In the data rows, the value 500 means zero.
Some points, one per row:
tensor([683, 610, 529, 298, 265, 431, 650, 459])
tensor([523, 488, 502, 411, 459, 487, 456, 375])
tensor([603, 505, 495, 427, 410, 407, 555, 613])
tensor([536, 490, 570, 500, 386, 586, 442, 522])
tensor([504, 546, 533, 568, 411, 410, 310, 524])
tensor([755, 629, 548, 276, 360, 714, 788, 392])
tensor([466, 459, 399, 563, 617, 523, 555, 500])
tensor([330, 550, 675, 721, 787, 756, 655, 234])
tensor([602, 536, 453, 365, 395, 388, 650, 466])
tensor([523, 500, 338, 592, 474, 540, 464, 545])
tensor([400, 352, 600, 641, 697, 373, 422, 567])
tensor([311, 304, 615, 675, 816, 459, 485, 650])
tensor([569, 430, 529, 552, 396, 447, 460, 536])
tensor([439, 491, 372, 364, 486, 234, 289, 611])
tensor([588, 615, 581, 313, 413, 532, 549, 400])
tensor([587, 458, 390, 377, 594, 333, 620, 517])
tensor([465, 504, 644, 488, 635, 667, 695, 430])
tensor([517, 449, 492, 499, 578, 483, 502, 541])
tensor([424, 443, 354, 439, 639, 187, 543, 534])
tensor([359, 560, 647, 683, 747, 871, 630, 393])
tensor([291, 330, 540, 752, 672, 354, 203, 587])
tensor([480, 467, 632, 513, 424, 593, 522, 514])
tensor([546, 497, 382, 303, 658, 671, 737, 397])
tensor([512, 423, 504, 416, 587, 470, 694, 467])
tensor([327, 389, 268, 618, 280, 415, 0, 782])
tensor([501, 540, 519, 289, 479, 537, 720, 330])
tensor([376, 450, 352, 474, 606, 568, 414, 414])
tensor([383, 496, 292, 553, 675, 668, 401, 413])
tensor([573, 561, 385, 451, 446, 564, 593, 526])
tensor([349, 676, 471, 590, 409, 587, 421, 522])
24 more points follow, each with its number after it:
tensor([437, 566, 366, 562, 480, 705, 179, 581]) 0
tensor([423, 507, 581, 700, 457, 549, 327, 487]) 1
tensor([465, 562, 411, 627, 376, 603, 211, 663]) 2
tensor([451, 534, 396, 424, 441, 316, 437, 609]) 3
tensor([399, 506, 385, 616, 501, 480, 0, 717]) 4
tensor([722, 597, 428, 194, 257, 421, 564, 406]) 5
tensor([559, 481, 522, 487, 505, 344, 603, 488]) 6
tensor([574, 487, 524, 498, 348, 321, 636, 350]) 7
tensor([593, 445, 456, 412, 356, 478, 358, 622]) 8
tensor([410, 444, 521, 573, 384, 451, 397, 436]) 9
tensor([550, 462, 473, 393, 563, 315, 636, 478]) 10
tensor([564, 539, 381, 419, 467, 503, 675, 407]) 11
tensor([586, 491, 521, 393, 408, 354, 402, 575]) 12
tensor([457, 484, 706, 668, 825, 615, 710, 531]) 13
tensor([509, 461, 482, 442, 454, 283, 442, 566]) 14
tensor([554, 548, 448, 586, 486, 558, 798, 367]) 15
tensor([371, 413, 402, 708, 627, 391, 262, 574]) 16
tensor([508, 512, 593, 571, 541, 498, 584, 510]) 17
tensor([501, 502, 567, 576, 372, 305, 243, 611]) 18
tensor([435, 441, 557, 588, 415, 690, 588, 409]) 19
tensor([504, 307, 483, 498, 491, 315, 375, 639]) 20
tensor([455, 544, 404, 548, 563, 555, 553, 388]) 21
tensor([546, 556, 390, 434, 557, 592, 529, 421]) 22
tensor([392, 492, 426, 566, 368, 713, 336, 674]) 23
Which two of these numbered points are nearest to each point below, looking only along the 2 directions in which the first points spread most? Their numbers follow each, nearest first.
tensor([576, 501, 552, 462, 368, 556, 610, 453]) > 11 7
tensor([653, 440, 469, 286, 211, 355, 743, 431]) > 5 7
tensor([713, 559, 504, 238, 200, 322, 538, 540]) > 5 7
tensor([733, 277, 689, 584, 16, 15, 479, 520]) > 8 12
tensor([576, 505, 646, 354, 668, 749, 999, 337]) > 15 19
tensor([378, 523, 588, 581, 716, 982, 771, 323]) > 13 15
tensor([250, 344, 527, 802, 757, 445, 175, 693]) > 16 4
tensor([422, 431, 294, 782, 381, 493, 0, 690]) > 4 16
tensor([506, 481, 500, 664, 480, 501, 348, 382]) > 23 1
tensor([511, 489, 483, 554, 556, 508, 679, 351]) > 19 21
tensor([503, 355, 585, 532, 465, 365, 502, 570]) > 9 23
tensor([348, 445, 455, 608, 412, 531, 246, 471]) > 0 2
tensor([510, 382, 500, 470, 281, 460, 454, 515]) > 12 8
tensor([656, 512, 558, 439, 225, 297, 544, 647]) > 12 8
tensor([346, 406, 397, 683, 389, 426, 107, 619]) > 4 16
tensor([334, 369, 551, 663, 802, 778, 536, 688]) > 13 1
